(in the rows, 128 means zero)
Each row of T is roughly a mix of the hidden directions of one of several groups.
T, 126 rows:
[[159 121  84 148  97 117 150 171 117  87 145 124]
 [126 126 128 125 155 112 163 203 149 145 139 138]
 [123 153 176 151 141 102 133 164 134 153 177 142]
 [120 161 167 102 148 132  78 124 162 163 132 112]
 [186 118 121 135 142 100 107 175 110 132 144  96]
 [104 118  82 129 117 161 127 154  86  82 131 111]
 [115 115 117 185 111 117 131  88 128 147 174 156]
 [ 96 105  97 144 110 155 132 167  88  88 145 121]
 [151 123  97  91 129 121 166 168 145  96  90 122]
 [152 141 137 147 119 124 168  65 108 109  95 135]
 [152 112 109 141 122 139  96 101  95  74 119  90]
 [118 177 116 145 137  71 132 149 150 163 127 150]
 [ 85 138 120 108  91 157 106 103 148 114 113 177]
 [175 106 141 144  70 122 135  89 132 152 127 114]
 [174 117 166 140 105 101 117  77 148 155 125 127]
 [146  91 113 134 121 143 155  84 121 104  79  98]
 [ 95 122 108  90 165 134 106 101 140 157 146  83]
 [ 96 121 139 134 118 167 104  67 110 162 139 118]
 [141 153 110 149 152 164 182 105 157 160 118 134]
 [121  78  80 124  86 137 105 136 119  90 125 125]
 [178 125 109 130 139 117 140 127 195 151 107 118]
 [144  93 101 109 129 135 103  90 126 117 104  69]
 [135 161 158 145 103 140 157  95 132 112  90 174]
 [120 113  96 148  92 156 119 121  95  92 112  80]
 [105 146 161  80 139  99 119 139 109 152  89  97]
 [153 103  85 111 107 139 124 156  78  88 130 120]
 [129 143 167 131  99 124  99  85 101 139 111  78]
 [102 167 111  90 136 118  83 110 142 147 171 119]
 [118 134 129 176  96 147 115 106 100 151 182 135]
 [149 141 151 131  93 122 139 100 161 186 108 102]
 [113 190 134 126 127  94 116 158 112 168 111 107]
 [126 125  64 114 144 159 163 156 136 111 131 158]
 [108  71 133 157 116 129 145 117 115 104 120  74]
 [124 135 129 197 110 129 144 104 125 154 172 145]
 [167 115 113 123 108 102 139 148 183 155  98 101]
 [116 102 126 149 159 117 147 190 118 100 157 154]
 [149 146 150 125 107 119 142  96 168 188 106 115]
 [110 117  93 107 131 153 147  65 121 116  89 120]
 [125 182 147 126 127 105 109 154 140 145 180 157]
 [ 94 100 151 131 129 147 104  59 119 148 129 112]
 [106 143 133  99 136 119 158 157 156 173 139 178]
 [120 102 138 119 175 142 162 124 155 154 115  75]
 [119 107 131 115 127 103 140 123 189 120 156 181]
 [104 153 137 170 140  65 112 112 128 160 125 117]
 [135 180 135 103 140 154 144 115 156 142  91 171]
 [135 140 165 118 154 102 102 158 126 105  93  78]
 [152 117 173 169 149 110 102 124 167 143 163 134]
 [126 159 148 115 113 126 143 119 169 196 111 114]
 [153 131 144 167  85 120 142 157 108  95 115 171]
 [102 179 126 118 125  80 111 146 110 170 112 112]
 [133 133 148 120 143 170 112 119  82 133  91  78]
 [140  99 114 140 114 200 138  94 105 115 133 117]
 [122 152 170 120 137 102 139 116 168 187 118 142]
 [126 129  95 109 116 148 125 103  72  82 104 108]
 [124 109 115 178 115 132 134  91 118 143 177 167]
 [110  97 133 127 120  97 125 168  77  81 123 121]
 [110 178 143 162 130  81 129 137 141 173 138 134]
 [133 186 170 131 135 117 102 161 131 151 141 159]
 [139  83 106 157 113 163 161  91 141 108 150 147]
 [124  95 110 150 116 149 177 140 106 105  89 164]
 [ 92 157 127 145 121  84 103 107 100 173 122 105]
 [ 94 135 124 112 136 120  91 174 145 149 183 127]
 [165 117  87 107 120 138 167 173 123  93 119 144]
 [105 115 108  93 173 143 129 108 150 156 128  76]
 [147 156 105 132 139 167 167  80 151 158 117 139]
 [147 175 172 140 125 105 107 167 140 143 159 148]
 [117 158 165 125 143 104 104 117 149 151 172  83]
 [132 170 153 142 110 104 114 160 126 133 169 178]
 [139 157 103 147 130  62 143 173 126 132 128 144]
 [121 173 173 141 141 113 108 167 118 155 149 159]
 [ 88 135 165 143 127 129  93  78 128 167 145 118]
 [133 145 150 102 143 167 113 136 105 126  83  75]
 [156 141 150 120 102 115 134  97 169 186 111 116]
 [118 109 180 108 144 184 112  91 123 138 124 118]
 [141  84 121 156 105 128 119 187  98 106 116 146]
 [114 135 143  90 156  90 132 131 162 130  73 106]
 [108 130 132 125 165 111 164 195 144 140 136 151]
 [116 135 152  63 141 110 112 150 121 127  87  99]
 [108 119  96 163 149 165 168 150  99  94 141 138]
 [ 97 103 158 127 100  93  92 158  91 103 133 113]
 [117  78 106 130 127 136 107 198 122 124 135 116]
 [ 79 118 160 130  95 118 100 145  77 113 141 117]
 [ 91  72 127 155 113 130 145 106 106 104 125  88]
 [175 137 102 145 161 152 123  83 172 124 126 129]
 [107 108 181 116 147 162 116  78 151 145 130 132]
 [123  90 132 151 131 103 122 177  96  79 134 110]
 [120 142 165 105 163  77 109 149 146 125  92 107]
 [124 136 156  74 156 125 115 143 116 130  76  97]
 [125 122 137 116  88 129  79  85  88 105 123 105]
 [147 194 131  99 130 134 132  93 164 137 121 153]
 [119  86 129 131 163 143 142 186 135 145 117  89]
 [ 96 135 153 169 111 128 105  84 122 164 166 125]
 [149 158 133 100 113 129 125  74 155 171  99 118]
 [125  77 150 161 120 124 163 115 134 109 125  75]
 [140 155 127 107 104 159 144  71 130 171 135 153]
 [129 173 161 140 119 136 159  91 131 126  98 175]
 [169 121 108 128 133 119 154 178 120  80 103 106]
 [160 152 137 107 149 108 147 196 141 114 118 149]
 [155 126 154 177  87 103 154 124 106  94 133 147]
 [107 123 123 111 138 129  95 194 152 147 167 123]
 [ 89 114 137 155 142 133 127 182  91  97 158 125]
 [131  85 107 111 139 118  92 134 139 135 157  67]
 [ 76 106 117 137  85 129  85 119 100 102 143 134]
 [162 136 103 117  98 142 113  74 154 141  97  99]
 [ 84  98 142 143 107 113  81 109  94 128 160 142]
 [106 132 111  82 174 149 114 116 154 164 122  95]
 [100 111 151 120 107 112  76 138  82  93 146 122]
 [124 107  82 141 101 157 170  92 146 135 143 157]
 [ 85 136 192 139 143 125  94 113 123 159 137 122]
 [148 140  95 168  96 113 138 164  99 119 171 144]
 [160 114 113 135 115 111 139 168 183 153 110  93]
 [154 149 132 109 109 132 107  59 139 148 100 108]
 [117 151 169 107 132 106 144 111 151 184 128 165]
 [121 142 157 101 156 130  88 118 164 163 139  85]
 [111 118 116  86 151  91 111 118 132 119  71  97]
 [ 90 135 145 139 146 150 128 114  69 100 158 157]
 [145 195 134 112 121 122 139  75 148 126 127 145]
 [131 154 137  87 100 131 115  86 153 179 125 149]
 [127 122 181  90 164 154 133 121 172 133 114 149]
 [126 139 108  70 146 113 161 158  89 113 110 149]
 [100 107  91 144  93 140 109  74 101 136 140 106]
 [114 158 148 126 141 125 108 124  97 151  85  70]
 [179 105 115 162 137 130 101  85 157 101 128 117]
 [161 140 103 157 102 170 134 161  95 112 163 135]
 [109  98 103 101 166 135 125 120 142 148 138  65]
 [133 130 113 193 109 127 146 114 128 141 177 158]]
Here is one row from each group, named. Which group is each of the other rows in?
[123 121 134 122 164  92  97 189 151 107 123 107]
C
[117 153 163 136 158 101 142 112 139 153 172  83]
Y
[130  66 124  87 139 148 113 102 119  89 113 126]
N

[138  75 132  91 134 171 123 109 123  87 109 112]
N
[161 113 136 112 148 112 127 174 126  74 100 101]
N
[ 92 127 156 155 133 121 114  71 170 154 134 120]
N
[104 103 149 142 129 106 107 170  82  86 146 118]
C
[131 158 138  87 114 131 118  87 158 179 125 155]
C
[109  98 130 124 155 139 140 193 159 147 146 101]
Y
[148 108  76 131 151 144 147 163 160 109 146 163]
C
[136 164 153 144 113 139 166  99 126 117  91 178]
Y
[ 85 117 159 145 123 106 113  75 108 136 167 120]
Y
[122 128 174 112 165  93 120 133 154 119  84  94]
N
[126  72 132 166 117 132 144 173  97 108 108 123]
Y
